Each path below is one point turned by a fixed rotation once a step. After each direction that follows a path, write how fast that rotation turns it, in degrees each step (0 if it stays still).
Each turn is a multiple of 5 degrees from 10 to 175, or 0.
Each row of a path follows its step; steps can be skipped.

step 11: [-19  -3  50   2 -14 -53   9  34  17  71   9  17 -12  37 -16  28  -2 -32
  18 -16 -50 -25 -22  29   6  54 -75  21  -4 -49  22  34  -4 -54 -13  24
   3  40   2 -24  37   1  43 -21  10  50 -11 -56 -16  22 -22  19  -3   3
 -18 -29  -2 -32  28   9 -36 -10  27   8 -17 -58 -43 -48   0  42  66  15
  21  -1 -75   4  14   0  -1   8   7  25  25  29]
step 13: [-12 -49  11 -43  -5 -10  13  45  45  32  34 -57  76 -19   0 -17  -3 -16
  -2  33  22  -9  41  65 -41 -25 -23  24 -58 -24  50 -39  16 -25 -29 -40
  -2  21 -45  47  17  68   5   4   5   0 -24   1  -9   0  -3 -19  -9  32
  61  52 -42   4  -7  -3 -52 -16   0 -35  48 -35   0 -10  -9  -5  28 -22
  24 -11 -42  12 -12 -23  20 -14   1  16 -27 -29]
step 16: [-11  -8  -4 -41   8   3 -37   9  17  12  47   9  24   4  -7   0  -4 -28
  18  20  14 -11  -5 -37 -26  43 -36  19 -30  46 -36   2 -13  -8 -20  15
 -33 -10 -61 -26 -34 -34  -7  10 -34  -9 -54  14  42   8 -27   7  27  20
  23 -30  17  10  39  27 -55 -30  10  21  79 -35 -18 -45 -22  26  52  13
  36 -17  28  45   2 -61  26 -74  -4 -61 -17 -48]
step 23: [ 12   5  33  10 -33  -2 -17  40 -12  -6  11  19  12  44  46  23  48  13
  40  43  10   4 -43 -23 -25  -4 -22  51 -17  -8   3  53   9  15   8   6
 -71  12  27   2 -39 -24   1   7  44 -37  36  37 -28  29 -28 -12 -22  50
 -67  -5   4 -29   4  36 -45 -22 -20  23  39 -11  60  -6   3  10  32 -41
  68  17  52  14  -3 -45 -34 -27  27 -11   5  46]
step 24: [-59 -66  53  -2 -39 -36 -28  47 -14   7  10  50  30 -51  29  33 -30 -14
  13  52  66  29  23   9 -12 -23   6  19 -26  -8  -7  18  -7   8 -19 -33
 -17  17 -20  13  19 -88   0 -11 -17   9  12   5 -22 -33 -23 -24   7  56
   7   3  -4 -12  13  11  38 -36 -26 -20  26  31 -23 -14 -21  62   0  15
  48  18 -29  22 -34  12   5 -65 -34 -19  47 -23]
step 30: [  2   1   8 -54  -4  -9  -8  28   7 -20 -80 -28  -3 -11 -23  20  51 -19
 -16   5  -3  -2 -26  26 -42  25 -71  54  33  -1 -15  20 -12 -17 -29  49
  14   5 -38 -32  -3 -34 -43  -2  78 -10  53  -9 -59  32   8   2   2  15
 -74 -14 -44  -3 -10 -20 -37   3 -48 -51  -3 -49  -6  29 -12  -2 -16 -33
  18 -14 -52  12 -42  17 -16  -6 -31  -7  -1  30]
step 32: [-11 -41 -48 -83 -19 -20  16  10  27 -13  23 -18 -14 -16   5  -2 -20  19
 -39  32   6   3 -20  31   0  12 -22  -6 -25  25  38  10  10 -13  44 -23
 -31  33  19  50 -29 -28 -52   1  51 -45  49 -11 -36   0   6   9  24  38
  78  -3 -10  30  -7 -68 -16 -56 -37   4 -25  53  -2   2 -16  29  49 -11
  49 -11   7  24 -38   4   1  15  -8 -10  71 -27]
step 33: [ 57 -17 -16   3 -28  31  23 -27  62 -86  18  16   0   0 -29  -8 -16  24
 -32  11 -18  36 -17   5  14 -14  -3  40  28 -17  -2   8 -35 -31  20 -76
 -28  -3 -27 -16  -3 -22 -33  -8  20 -49   9 -54 -37  37 -23  23 -25 -26
  27   1  -8 -47 -27   0 -13 -18 -10 -11  44 -45 -41   9  15  33  -8  23
  38 -32 -66  16 -29 -10  62 -32 -52  53   0   5]
step 34: [-28   2 -36 -10 -51  41 -46 -28   1  -9  24  25 -43  15 -19  21 -11 -18
  -5 -60  18  13 -24 -21  26  30 -53 -10 -41 -13 -26  12 -26 -32  88 -20
 -56  -5  -4 -22  33 -19  23 -31   3 -21  16  22 -11  48   7  37 -11  23
  24 -40  -9  61  10  -7 -52  24 -15 -16  16 -27 -50 -13  16 -18  37 -45
  32 -15  14  31 -16 -36 -22 -71  10   1 -34  46]
[  4  -7 -13   2  19   0  -7  -3 -12  10  -2  -1   0   6  -6   2   7   5
  -3   3  -4   3  -7   2   4   9   9   4  -3  -8   2  10  -1  -3 -10   0
   4 -14   1   0  -4  -6 -10   0   6  10   5   7  -5 -13  -2   1  -2  -1
  -1  -1   1   2   4   7  -2   9   7  -8  -1  -7   3  -6 -18  12  -3   7
   5   3  10   9   4   0  -9 -15  -1   2  -5   6] : 55
[  5   9  -2   4   8  -1   4  -8  -7 -13   2   2   0  -3   0  -1  -3  -1
   0   9 -16   0   3  14  -9  -4 -11   7  -1  -8   4  -3   9  -7  -2   9
  -1  14  -9   4   0  -2   2   3  -1   2   0   2  -2   0   1  -2  15   3
   6 -12   1   5  10 -19   0  14   7   2  -6  -5   5   0   0   6   2 -10
   3   7 -12   0  -7  -2   2  -7   0   8  -7  -9] : 20
[-11  -6  -6  -2  -3  -5  -3  -3  -6  -7  -5  -1  -9 -10   4   6   7   1
   5  -8  10 -13   7  -4   1  14   7   4   5  -2 -12   3   5   0   5  -4
   6   7   1  -1   8  -6   2  -6 -10   8   1 -10  11  -3   7   9   8  -8
  -1 -11   3  -7   7  -2  -9  -1   2  -5   9 -20   0  11   4   2   0  -1
  10  -6  -5   7   8   9   7  -3  -2  -5  -6   0] : 80
[ -9  -7   0   4  -1   5  -6   7   8   5   2   1   3  -2  -2   4  -4  -6
   3   8  -3 -16   1  -1  -7  -8 -13   9  -4  -2  -5   4   3   8  13   2
   0 -11   8  -4 -11   0  -2  18 -13   5  -3   2   1  11   1   3   7   0
  -4 -10  -4  -1  16   9   0  13 -13   2  -8  -3  -1   4  -2  -3  -7   5
   4  -8   7  -2  -1  -6 -13  -1  -3   4   7   3] : 95
[ 16  -3   4  -5  -9  -1 -11   0   4  -1  -5   1  -7  -6  -4   1   2   9
  -7  -1   7  -1  -1   2   3  -1   3  11  -3   3   0  -1  -1  10   5   1
  -6   4  -6  -2   0   2  -4   0  -6  -2 -11  -3  -5   0  -9   2   7  -6
  14   1  -9  10   6  12  -1  -7  -2   5   4   7   9  -5 -18   3  -2   4
   5   4  -7 -12   9  17  -4   1   4   8  -9 -16] : 90
[  7  -5   0  -9  16   6  -3  -4   2  -7  -9  -3 -14   3   4  -6  -6   7
  16   8   0   1 -11   6  -7  -4   0   1   3   4  -1  -3  -4  -1   5  -7
   6   2   5  14 -12   6   1   5  -6  12   5  -5  -2   1  14  -5   5  -2
  11   1   6  12 -11   7   0   2   2   3   9  13 -12   2   1  -1   0   3
   3  -9 -10   2   5  -2   8  -2   4  -2  -1  11] : 60
